[114  96 163  94 165  68 125  79 159  99  59 196] z
[187 196 113 137 119 124 133 153 148 149 164 109] a
[115 118 149 109 145 125 141 165 114 119 109 132] g
[145 187 163  76 138 115 112  81 186  61  13 127] z
[ 94  98 156 111 168 139 109 230 151 168 114 219] g
[102  88 145  78 139 172 142 128 110 103 129 152] a
[198 152 125 116  58 118  78 141 130 129 136 144] i
[142 138 115 109  88 131 108 169 132 112 109  94] r
[101  88 154  91 118 112 119 140 124 142 138 186] z
[179 153  67 171 100  98 125 198 148 104 174 141] r
[137 140 208 117 195 118  84 118 143 128 130 128] i
[112  84 161  73 153  53 152 116 172 107 106 196] z
[121  66 116 137 159 141  89 197 157 165 131 241] g
[118 156 131 112 104 100 152  73  96  71 153  20] g
[105 105 170 102 134 134 138 118 106 131 134 157] r
[ 87 196 140  98 112 100  87 121  92 192 138  80] s
[100  60 177  84 159  56 156 141 149 134 142 246] z
[ 69 102 158 132 199 113 173 134 146 144 103  86] i
[177 145 167 110  96 166  43 131 149 127 148 118] i
[184 172 122 182  53 177  93 127 137 120 124 167] w
[ 97 115 157 123 177 134 126 112 146 114  95 114] i
[124 176 140 145 101 132 125 124  96 160 156 101] s
[125  90 162  72 160  90 126 121 179  95  52 196] z
[152 108 186 117 167 155  91 139 139 123 133 132] i
[180  88 112 119 116 128 174 145 154  85 107 170] s
[146 100  92 202  80 176 105 170  64 167 241  99] z
[125 116  76 148   8 136  85 237 132 113  77 114] r
[ 96 158 120 115 128 152 134 149 115 105  99 145] w
[134 138 114 140 114 136 102 154  94 153 180  87] z
[130 160 132 124 109 131 130 140 125 119 110  85] z
[141 144  99 170 101 131 143  21 121 113 183  65] g
[189 140  48 204  80 112 120  38 136 118 212 104] g
[156 192  49 186  96 191 107 154 100 130 183  30] z
[223 144 159 104  65 132  49 162 130 137 162 150] i
[121 119 176  70 167  86 123 119 166 108  33 179] z
[ 90  82 131  90  71 157  93 160 131 114  74  95] r
[146  84 131 112  85 158 162 167 101 106 129 169] a
[176 143  60 199 109 115 111  16 185 148 184 194] g
[127 121 131 109 129 137 123  96 142 131  97 130] z
[178 165  64 128 114 148 146 172  81 104 167 158] a
[141 165 132  92  91 163 127 170 151 129 104 175] w
[168  92  75 154 132 148 108 148 180 142 135 249] g
[121 124 148 105 167 131 118 155 132 120 116 163] g
[111  93 112 166 151 111 122 108  99 167 176  88] w
[211 146  86 138  46 126  86 145  82 122 128 122] i
[ 90 134  38 197  86 109 192 143 107  96  81 160] i
[ 60 105 178 128 231 146 154 129 154 138 133 104] i
[164 191 128 107  91 179 103 194 177 113  69 195] w
[ 83  83 238 109 151 160 114  79 105 138  91 105] r
[166  85  54 160 128 127  95  92 179 169 147 219] g
[184 135 126 183 125 175 113 115 136 141 168 112] w
[167 187 122 135 101 135 137  97 152  68  11 103] z
[ 79  64 169  53 108 168 146 140  91  96 120 152] a
[120 127  91 103 158 142 165 148 129 142  63 172] s
[153 205  81 174 142  91 125 139 138 138 154 136] a
[ 76  41 206 112 107 159 137 123 131 125 108 107] a
[135 146 164 141 109  89  51 103 128 107 201  86] s
[131 156 183 138 216  88 145  38 115 145 171 156] r
[164 227 125 128  91 185 145 182 177 122  99 205] w
[113 119  69 146  68 132 182 131 111 130 124 140] i
[ 81 102  98 124 180 142 184  90 118 122 113  92] i
[158 175  91 156 120 102 121 155  72 106 153 109] a
[ 67  83 173 113 108 131 147  98 128 141 102 136] a
[155 197 158 132 130 173 116 115 158  81  41  32] z
[ 65 127  69 177 136 129 190 132 107 130  91 129] i
[ 98 184 107  88 118 147 160 114  97 189  86 121] s
[202 138 163 125  83 143  58 118 127 138 142 141] i
[184 180  85 215 154  53 145 125 160 123 212 179] r
[ 38 102 102 163 185 150 214 135 113 113  89  84] i
[165 135  94 118  43  98 104 165  82 128 157 152] i
[ 61 123 133  86 154 100 169 143 116 105 108 103] w
[113 193 160 121  85 124 145  89  89  93 143   3] g
[130 192 118 118 116 136 125  97 135  69  46  56] z
[163 110  74 110  89 175 152 194  92 111 161 169] a
[ 98 137  89 135 111 127 202 142  97 119 120 122] i
[150 150  83 146 136 131 139 139 114 112 140 109] a
[141 134  46 149  49 119 140 111  82 113 124 151] i
[116 107 144  78 137 120 137 135 122 131  76 187] z
[149  95 110 107  75 120  91 196 129 121  76 109] r
[132 175 122 111  87 142 127  67 105  77 142  43] g
[ 60  43 141  91 200  65 173  95  75 154 171  73] w
[160  98 111 123 134 128 112 149 148 189 115 246] g
[145 136  90 157 104 141  96 101 152 142 163 162] g
[178 155   8 171   7  98 131 156  83 105 138 174] i
[127  98  82 156 128 129  97 138 171 181 133 220] g
[ 85  70 181 103 112 138 148 120 140 127 119 115] a
[175 158  23 166  90  87 104 213 162 105 146 145] r
[ 85  97 204  85 127 183 141  58 111 150 145 130] r
[ 94 130  90 149 129 101 205 115 131 127  72 109] i
[160 170  44 198 115 174 125 153  90 138 177  17] z
[101  33 145 103 156  60 140 155 122 168 142 196] z
